(in the rows, 128 means zero)
Each run below is a few steps of one of 8 hidden systems, one row a step.
seq 1, Y (8 x 20):
[[ 88 137 114 104  95 100 172  45 160 120 141 119 110 129 183  75  48  81
  158 118]
 [145  66 126 132  99 115 155  92  58  85 129  47 153 120 170 127  54 132
  136 127]
 [150  91 100 148 180 156 138 142  65 129 137  59 200 133 102 176 137 174
  136 126]
 [ 90 122 107 129 181 144 134 156 124 143 178 172 166 164  64 154 203 167
  123 100]
 [ 92 123 150 114 103  97 105 165 144 123 150 206  74 156  86  95 190 144
   92 109]
 [161 151 164 126  90 105  85 161 148 130  76 142  57 128 134  64 133 121
   95 164]
 [182 188 137 144 131 155 128 114 156 140  74 113 128 120 179  95  87  95
  137 186]
 [142 162 104 135 123 164 176  82 146 126 143 130 179 121 191 169  72  94
  151 125]]
seq 2, P (8 x 20):
[[138 174 163 130 130 167  82 143 189 116  44 113 133 130 128 176 155 129
  116 192]
 [ 95 206  98 131 116 143 135 119 221 157 128 178 131 106 133 186 127 118
  137 114]
 [ 97 138  95 137  71  88 149 118 138 150 178 160  90  67 135 136  76 130
  140  67]
 [143  82 137 157 117  97 129 119  58 134 137  75 103  62 133  94  67 131
  162 119]
 [149  89 174 153 192 170 127 106  72 112 111  88 169 120 132 112 120 111
  176 179]
 [119 116 168 126 166 188 131 126 130  89 132 176 182 169 130 182 184 111
  132 149]
 [109 121 134 105 101 127 104 169 167 123 138 187 111 142 106 199 193 136
   84  89]
 [110 133 111 113 102  73  86 162 169 176 111 123  48  90  87 116 143 145
  110  96]]
seq 3, G:
[[130 151 155 150  92 122 130  99 136 122 110 138  94  76 167  92  64  95
  160 154]
 [140 123 144 147 107 146 139  94 116 109 113  97 145  77 176 169  63 101
  162 139]
 [114  95 127 132 145 150 132 111 121 132 136 101 158  83 131 213 115 118
  162 103]
 [ 86  75 136 120 165 119 118 129 118 145 157 130 125 103  84 163 161 132
  154  89]
 [ 90  86 170 126 149 108  98 138 113 126 131 143  91 126  78  90 168 135
  139 132]
 [112 133 185 138 122 131  94 134 137  97  89 149  99 134 114  85 145 127
  130 182]
 [130 176 158 146  93 154 115 126 164 101  93 164 125 117 154 145 116 116
  126 168]
 [129 165 113 142  86 136 137 127 159 135 136 159 126  84 158 181  95 119
  130 107]]
seq 4, P (8 x 20):
[[138 122 163 148 138 159 119 154 101  99 132 168 149 144 118 142 165 136
  120 149]
 [146 138 145 126 126 140 101 168 149 138 118 170 109 130 118 155 174 124
  102 126]
 [132 145 125 112 120 110 108 144 177 167 117 149  77 109 125 120 143 108
  119 113]
 [117 134 127 117 113 104 129 100 154 143 117 119  90 107 147  92  92 103
  143 127]
 [125 121 133 130 115 132 146  86 120 107 117  94 140 119 162 123  75 113
  147 143]
 [128 116 121 137 135 155 145 111 109 108 133 103 178 129 144 177 109 134
  140 132]
 [117 112 114 135 148 140 135 143 113 133 156 135 158 130 103 175 156 151
  128 103]
 [111 109 132 130 141 113 110 158 114 144 151 152 106 125  85 115 168 150
  124 109]]
seq 5, R, 8 rows:
[[151 131 147 150 105 154 120 149 116 115 126 152 139  92 146 193 125 124
  127 125]
 [113 144 111 133 136 130 114 143 162 164 131 141 118  91 106 178 143 133
  138 106]
 [ 82 113 133 117 143 105 121 111 153 152 138 135  95 109 103 105 133 115
  156 113]
 [112  91 169 124 125 119 117 103 111 106 113 112 106 120 135  98 112 109
  146 144]
 [140 118 156 139 124 158 121 118 111  94 100 109 155 125 151 160 114 122
  136 160]
 [117 147 118 138 128 158 140 128 146 120 136 146 167 126 130 191 132 136
  129 124]
 [ 89 133 109 128 114 111 131 135 148 139 160 163 117 116 105 150 141 145
  125  91]
 [103 110 139 130 117  94 108 137 123 139 129 125  81 102 100  91 127 142
  137 121]]
seq 6, G:
[[188 150 138 128 143 141 130 139 141 156 118 155 110 131 164  95 129  83
  122 140]
 [166 128 125 100 119 130 137 114 157 146 116 123 114 135 179 132 112  77
  114 117]
 [125 111 101  96 119 113 137 104 158 139 116  85 125 135 153 152 108 109
  120 102]
 [ 89 108  99 108 136 109 140 100 139 130 132  80 140 143 114 137 117 142
  134 111]
 [ 88 110 123 129 139 123 137 113 108 106 141 111 152 155 101 116 133 159
  133 133]
 [118 125 141 143 129 140 126 143 102  97 133 143 149 153 107 123 148 160
  119 149]
 [146 151 135 147 125 146 118 163 123 123 128 161 133 135 119 134 153 145
  110 141]
 [155 159 122 138 122 131 125 155 140 152 135 163 112 117 132 121 136 122
  115 124]]
seq 7, V, 8 rows:
[[128 141 136 141  86 135 157 137  85  57 158 183 158 205 144  81 130 158
   85 151]
 [193 160 110 140  57 125 114 191 119 115 105 130 123 139 149 153 124 167
   57 128]
 [184 179  68 134 144 117 121 172 159 208 121 115 108 105 119 122 132 139
  109 107]
 [149 131 101 113 169 107 158 111 135 190 165 140 104 133 142  54 118  86
  146  98]
 [153  71 153  97 133 123 147  92 100 109 132 108 122 163 177  85 109  76
  124 126]
 [152  91 140 102 134 153 121 118 125  95  87  73 165 172 155 173 139 119
  104 148]
 [105 142  90 111 146 142 131 139 163 132 128 116 170 168 101 187 165 161
  106 115]
 [ 79 139  88 119 112  91 139 139 146 142 171 154 111 145  88 112 145 165
  111  86]]
seq 8, R:
[[ 79 162  47 112 128 131 168 115 167 129 163 122 191 184 108 180 137 177
  105  92]
 [ 75 117  82 125  95  70 143 145 106 124 187 151 106 151  79  78 135 190
  103  81]
 [147 111 146 157 119  93  99 169  64 123 115 107  83 118  90  33 125 174
  119 158]
 [196 157 165 167 175 174 117 147  94 131  89 124 148 132 140  77 129 119
  144 201]
 [184 170 133 134 151 188 156 130 150 139 146 195 169 151 184 157 140  75
  124 134]
 [148 137  92  93  91 116 141 143 178 162 160 176 105 129 161 182 139  95
   90  56]
 [110 108  88  89 107  64 107 130 169 177 112  72  63 111 104 116 122 135
  108  81]
 [101  99 125 114 163 100 123  87 118 131  92  38 116 144 108  52 103 138
  152 162]]
seq 9, A, 8 rows:
[[156 174  91 113 147 110  97 143 202 204  69  77  85 103 121 119 128 118
  124 135]
 [ 96 150 106 112 162 117 165  56 166 152 128 101 130 143 148  59  83  95
  170 142]
 [121  78 140 111 102 127 168  76  87  73 148 108 157 159 179 125  80 105
  130 119]
 [145  85 114 124 111 139 127 150  89  98 127  82 170 143 127 209 137 164
   97 110]
 [109 140  89 136 163 126 117 168 134 160 146 130 146 139  62 152 181 183
  117 107]
 [102 140 133 134 144 103 123 147 129 147 156 185  90 142  86  47 160 141
  130 125]
 [155 125 178 131  98 118 108 134 115 102 102 150  83 134 151  58 119 108
  117 167]
 [179 158 144 136 116 160 120 124 144 112  72 102 145 131 176 145 102 107
  119 176]]
seq 10, V:
[[150 181 133 121 111 137 156 111 148 101 121 171 131 206 170  39 120 108
   98 171]
 [186 168  98 119  60 139 156 126 146 104 109 122 148 160 206 150  83 114
   77 130]
 [174 146  46 118 117 120 150 139 147 178 132  69 150 114 153 182  95 140
  106  83]
 [130  94  66 113 179  99 157 120 104 193 175  87 133 125 105 103 124 131
  146  72]
 [126  50 146 106 169 109 137 114  69 122 158 109 122 172 113  59 148 117
  130 120]
 [149  88 174 108 136 145 108 140 103  75  93 116 141 201 131 109 173 131
   88 172]
 [138 175 119 115 115 155 113 157 177 107  94 148 150 189 125 165 175 150
   74 153]
 [111 195  68 118  90 106 139 144 194 159 143 162 113 139 122 137 130 151
   95  96]]
seq 11, N, 8 rows:
[[134  51 131 122 115 100  85 170  70 108 100  41 118 130  81 155 151 187
   95 122]
 [103 157 130 147 201 155  97 154 146 147  96 111 156 146  54 126 190 175
  139 178]
 [ 84 184 151 145 129 145 143 121 160 106 156 233 133 162 117  85 155 128
  132 152]
 [154 153 140 134  37 111 129 149 129  98 126 177  87 124 171 110 100 125
   86 126]
 [195 156  99 135 105 123 115 149 141 167  87  75 108  87 158 141  88 125
  112 132]
 [144 141  94 132 186 142 156  98 142 185 140  98 150 107 141 122 102  99
  172 119]
 [110  77 133 115 151 127 165  91  93 121 180 139 147 144 142 113 120 100
  152  99]
 [129  58 152 112 118 123 116 143  85  95 134 110 131 151 119 147 155 139
  102 114]]
seq 12, A, 8 rows:
[[177 117 134 143  97 121 106 164 111 151 119 124  92  61 147 164 109 118
  121 106]
 [140 128 120 134 178 133 113 126 143 184 109  88 119  85 114 131 125 112
  164 131]
 [103 106 148 118 177 140 146  84 135 136 145 138 139 135 132 108 130  87
  167 130]
 [111  82 164 107 113 135 129 110 122  89 134 146 131 149 147 157 140 103
  121 119]
 [111 119 134 118 104 129 103 145 148 111 105 116 126 127 114 188 150 149
  107 125]
 [ 85 162 111 140 127 122 118 134 160 141 124 134 124 116  90 132 135 163
  136 134]
 [102 146 136 149 115 117 136 118 120 120 146 155 114 111 121  86 104 136
  149 137]
 [151 118 152 151 108 135 128 129  90 109 124 129 123 104 150 117  98 121
  137 145]]
seq 13, B, 8 rows:
[[160 160  49 108 126 104 168 143 146 181 176 147 127 163 141  98 125 129
   92  72]
 [145  94  92  93 114  72 141 133 116 158 154 106  82 153 133  59 119 121
   98  83]
 [163  89 124  99 143 105 124 122 105 129 101  59 115 178 139  59 124 122
  104 146]
 [160 131 117 107 156 155 147 116 126 108 108  99 174 211 153 107 139 125
  102 160]
 [139 148  93 109 106 140 156 136 143 107 150 157 166 196 148 151 145 141
   77 110]
 [127 147  80 115  72  91 132 157 145 135 144 136 104 143 121 129 126 164
   76  90]
 [136 147  94 132 108  82 122 139 129 153 116  92  87 123 113  60 101 157
  113 129]
 [158 133 125 137 150 127 149 109  98 132 123 100 134 148 149  45  94 119
  141 160]]
seq 14, B, 8 rows:
[[124 124 161 103  82 136  96 160 165  91 113 181 108 154 131 185 181 125
   77 122]
 [106 184 112 123  77 108  96 146 205 137  80 124  85 106 117 151 123 149
  105 136]
 [ 94 182 107 149 109 108 142  87 161 142 116 110 111  90 137  82  62 132
  164 149]
 [138 113 133 160 125 134 166  87  74 111 152 109 152  97 168 102  54 113
  171 135]
 [176  79 129 149 153 157 142 142  58 127 153 103 175 112 142 174 123 127
  136 112]
 [144 106 109 122 178 143 116 172 121 167 152 136 147 136  88 174 193 144
  116  96]
 [ 88 123 131 101 151 106 104 148 168 154 141 168  86 152  76 103 194 133
  117 110]
 [ 92 126 177 108 103 102 100 113 161 103  95 146  71 146 123  68 136 111
  122 161]]
seq 15, Y, 8 rows:
[[ 98 147 104 122  86  94 123  90 160 123  78  46 105 102 139 114  58 144
  138 147]
 [110 138 106 163 150 130 160  85  91 118 128  61 170 113 127  91  61 156
  172 160]
 [122 108 123 170 153 156 168 120  51 100 183 139 197 131 122 137 113 158
  153 125]
 [139  98 129 146 130 137 126 182  77 124 179 174 145 125  97 171 175 159
  109  89]
 [140 123 132 119 140 112  88 189 146 170 133 170  78 118  84 129 197 136
  101 102]
 [135 147 158 107 141 114  97 136 179 160  97 158  64 134 124  68 157  89
  124 149]
 [145 147 166 117 112 140 127  92 160 107  84 132 113 140 186  92  97  74
  131 173]
 [145 144 123 132  99 157 149  93 136  98 102  94 168 122 186 178  73 111
  134 146]]
seq 16, N (8 x 20):
[[118 159 143 159 135 142 111 138 153 159 126 167 111  56 117 160 127 117
  164 127]
 [117 122 163 142 122 126 121 116 131 143 139 168  90  68 138 121 111  89
  168 118]
 [136  89 174 130 122 132 112 114 111 120 108 121 103  88 151 136 109  91
  152 136]
 [126 103 161 126 143 154 113 114 134 118 101 107 141 105 141 181 128 105
  150 141]
 [ 90 119 139 124 135 144 124 113 154 122 129 141 140 112 120 188 142 120
  145 117]
 [ 78 116 139 128 106 111 116 124 142 121 137 147 105 101 107 153 132 138
  137 109]
 [102 123 149 142 112 113 103 132 127 123 112 121  98  91 106 119 119 144
  144 140]
 [123 140 156 154 134 144 116 123 121 119 106 127 128 100 127 119 113 128
  155 165]]

Which system made each run below?
seq 17, 2 rows:
[[ 87  78 164 135 183 137 104 144 102 133 156 157 131 114  67 148 191 138
  157 116]
 [ 87 105 192 128 130 119  83 149 130 104 117 178  81 131  83 105 186 131
  125 148]]

P
seq 18 (2 x 20):
[[161 102 121 146  63 104 126 190  56  99 165 155 114 129 120 129 132 176
   73  97]
 [191 156 108 148 137 114  90 200 116 178  98 104  93 114  95  89 152 166
   98 142]]

B
seq 19, 2 rows:
[[ 73 121 102 140 192 130 138  70 136 158 118  45 160  81 100 143  87 137
  204 138]
 [ 47 108 147 157 150 147 161  82  88  76 180 159 182 131 103 130 119 151
  178 139]]

P
seq 20 (2 x 20):
[[126 122 158 120 101 106 113 117 163 162 135 177  53  56 157 128 106  63
  155  94]
 [123  82 165 116 108 114 119  84 131 127 106  91  87  69 169 135  73  71
  164 124]]

P
seq 21:
[[126 161 127 113 113 131 112 123 168  97  67  93 135 187 133 109 135 146
   91 182]
 [117 201  84 137 106 144 157 110 173 119 119 126 168 157 145 140  99 151
  118 148]]

N
seq 22:
[[ 81  82 105  68 144  63 122  95 177 180 137  99  61 130 110  87 136  95
  136  76]
 [110  65 171  99 146 101 115  83 103  97  91  64 102 170 130  38 118 107
  137 169]]

Y
seq 23, 2 rows:
[[ 79  87 106 106 134  98 107 147 137 144 142 105 115 125  69 170 171 165
  117  83]
 [ 66 120 144 126 145 100  97 128 137 123 110 113  97 138  63  74 156 167
  136 154]]

B
seq 24 (2 x 20):
[[106 124 138  98 121 100 110 129 149 113 106 121  97 185 109  66 157 138
   94 149]
 [119 176 128 130  96 130 128 119 156  92  94 124 133 168 141  95 113 146
  104 174]]

G
seq 25, 2 rows:
[[103 204  82 112 130 135 174  62 210 146 123 131 147 156 172 103  78  97
  145 140]
 [108 110  92 117  70 114 189  80 109  88 176 126 161 150 182 148  64 123
  120  85]]

G
seq 26, 2 rows:
[[144 140 128 109 124 115 140 134 144 140 152 184 101 171 145  68 148 101
  101 116]
 [164 121 126 102  90 106 128 130 136 121 107 112  97 157 168  96 111 107
   89 126]]

P
seq 27 (2 x 20):
[[102  91 206 109 125 140 120  93 149  97 127 188  99 126 161 130 139  55
  149 131]
 [116  90 168  98  80 130 100 117 160  90  83 110 106 115 157 203 127 101
  112 126]]

P
seq 28, 2 rows:
[[186 161 125 141 175 202 171  95 123 122 123 121 212 163 195 144 104  85
  147 168]
 [144 121  85 109 113 152 172 136 135 133 194 179 177 149 164 224 143 112
  101  54]]

B
seq 29:
[[119 110 166 130 111 129 117 105 104  76  87  87 129 146 137  96 103 136
  132 181]
 [139 157 129 162 127 169 134 129 110  96 106 109 183 132 132 161 111 161
  132 174]]

Y
seq 30, 2 rows:
[[ 81  74 128 103 106  96 147 120  96  90 180 155 125 179 110 103 150 147
  103  91]
 [158 100 143 126 103 107  92 180  90 108 103 106 100 152 103 101 159 169
   80 145]]

Y
seq 31 (2 x 20):
[[110 171 112 161 154 157 158  95 126 118 135 125 179 130 128 111  96 144
  164 163]
 [134 138 123 154 111 154 159 138  94  99 172 179 168 137 141 152 121 143
  123 118]]

P
seq 32 (2 x 20):
[[110 113 103 131 186 135 148 116 102 135 150  96 172 161  96 109 142 156
  145 132]
 [107 109 139 128 137 134 138 141 101  98 165 170 150 175 104 115 168 151
  109 124]]

Y
